data =
[[132 120 119 127 137 130 117 122 122 120 116 116 137]
 [126 133 137 124 118 129 143 134 137 134 147 142 123]
 [129 131 128 128 130 130 127 132 128 128 128 129 130]
 [131 133 136 138 131 128 132 130 129 135 124 131 128]
 [127 128 128 128 128 128 128 128 128 128 128 128 127]
 [119 142 137 114 108 125 136 151 126 132 138 149 113]
 [125 124 122 122 126 128 125 125 128 123 131 125 129]
 [119 140 129 123 119 126 129 140 129 132 135 136 119]
 [124 138 127 143 136 127 127 126 136 138 131 126 126]
 [127 131 120 128 135 129 114 131 121 123 114 120 131]
 [128 133 124 146 143 129 122 120 133 134 123 118 132]
 [134 130 135 142 136 129 132 124 129 134 122 127 132]
 [128 127 127 127 128 128 127 127 127 127 127 127 128]
 [133 141 143 150 135 128 136 132 130 143 120 134 127]]
data[0][0]	132
data[-7][-3]	135
data[-6][-4]	138
data[3][-8]	128
data[-2][9]	127
data[:, 6]	[117, 143, 127, 132, 128, 136, 125, 129, 127, 114, 122, 132, 127, 136]
data[:, -10]	[127, 124, 128, 138, 128, 114, 122, 123, 143, 128, 146, 142, 127, 150]
data[-7][-4]	132
data[7][-2]	136
data[-8][-1]	129
data[:, -4]	[120, 134, 128, 135, 128, 132, 123, 132, 138, 123, 134, 134, 127, 143]
data[-9][0]	119
data[-13][0]	126
data[5]	[119, 142, 137, 114, 108, 125, 136, 151, 126, 132, 138, 149, 113]
data[-5]	[127, 131, 120, 128, 135, 129, 114, 131, 121, 123, 114, 120, 131]
data[-2][-7]	127
data[7][-6]	140
data[9][-3]	114
data[5][-11]	137
data[3]	[131, 133, 136, 138, 131, 128, 132, 130, 129, 135, 124, 131, 128]
data[4][2]	128
data[7][6]	129
data[13][7]	132
data[-5][-6]	131
data[-5][-2]	120
data[7][-5]	129
data[:, -13]	[132, 126, 129, 131, 127, 119, 125, 119, 124, 127, 128, 134, 128, 133]
data[6]	[125, 124, 122, 122, 126, 128, 125, 125, 128, 123, 131, 125, 129]
data[11][-4]	134
data[7][-9]	119
data[6][1]	124
data[:, 5]	[130, 129, 130, 128, 128, 125, 128, 126, 127, 129, 129, 129, 128, 128]
data[:, -12]	[120, 133, 131, 133, 128, 142, 124, 140, 138, 131, 133, 130, 127, 141]
data[-4]	[128, 133, 124, 146, 143, 129, 122, 120, 133, 134, 123, 118, 132]
data[8][-1]	126

x =
[[131 153 125 140 123 144 120 135 140 137 120 133 112 135 124]
 [132 155 129 136 118 147 120 136 142 130 124 137 108 139 123]
 [131 155 132 137 118 147 119 136 142 129 123 135 110 138 124]
 [131 156 132 137 118 147 119 136 143 129 123 135 110 138 124]
 [133 124 137 119 130 124 115 111 135 111 132 129 137 118 115]
 [130 124 132 118 132 127 120 111 134 110 130 133 135 118 113]
 [131 156 132 137 118 147 119 136 143 129 123 135 110 138 124]
 [133 124 135 118 129 125 117 110 135 112 135 130 138 120 115]
 [131 156 131 137 118 147 119 136 143 130 123 136 110 138 124]
 [132 156 129 136 119 146 120 136 142 130 125 137 108 140 122]
 [138 127 138 124 124 119 120 111 130 106 123 134 133 116 114]]
x[0, 0]	131
x[10, 6]	120
x[2, 2]	132
x[1]	[132, 155, 129, 136, 118, 147, 120, 136, 142, 130, 124, 137, 108, 139, 123]
x[6, 11]	135
x[4, 1]	124
x[1, 0]	132
x[5, 10]	130
x[5, 9]	110
x[8]	[131, 156, 131, 137, 118, 147, 119, 136, 143, 130, 123, 136, 110, 138, 124]
x[2, 5]	147
x[9]	[132, 156, 129, 136, 119, 146, 120, 136, 142, 130, 125, 137, 108, 140, 122]
x[:, 6]	[120, 120, 119, 119, 115, 120, 119, 117, 119, 120, 120]
x[1, 9]	130
x[6, 1]	156
x[8, 5]	147
x[3, 6]	119
x[5, 5]	127
x[8, 8]	143
x[0, 2]	125
x[7, 10]	135
x[:, 13]	[135, 139, 138, 138, 118, 118, 138, 120, 138, 140, 116]
x[4, 12]	137
x[:, 12]	[112, 108, 110, 110, 137, 135, 110, 138, 110, 108, 133]
x[6, 7]	136
x[0, 1]	153
x[3, 14]	124
x[8, 7]	136
x[0, 13]	135
x[7, 6]	117
x[9, 11]	137
x[:, 7]	[135, 136, 136, 136, 111, 111, 136, 110, 136, 136, 111]
x[5, 13]	118
x[9, 2]	129

M = [155 128 139 124 148 104 148 129 117 120 115 137 121 139 122 119]
M[0]: 155
M[3]: 124
M[8]: 117
M[10]: 115
M[4]: 148

grid = [129 152 149 132 110 128]
grid[0] => 129
grid[3] => 132
grid[4] => 110
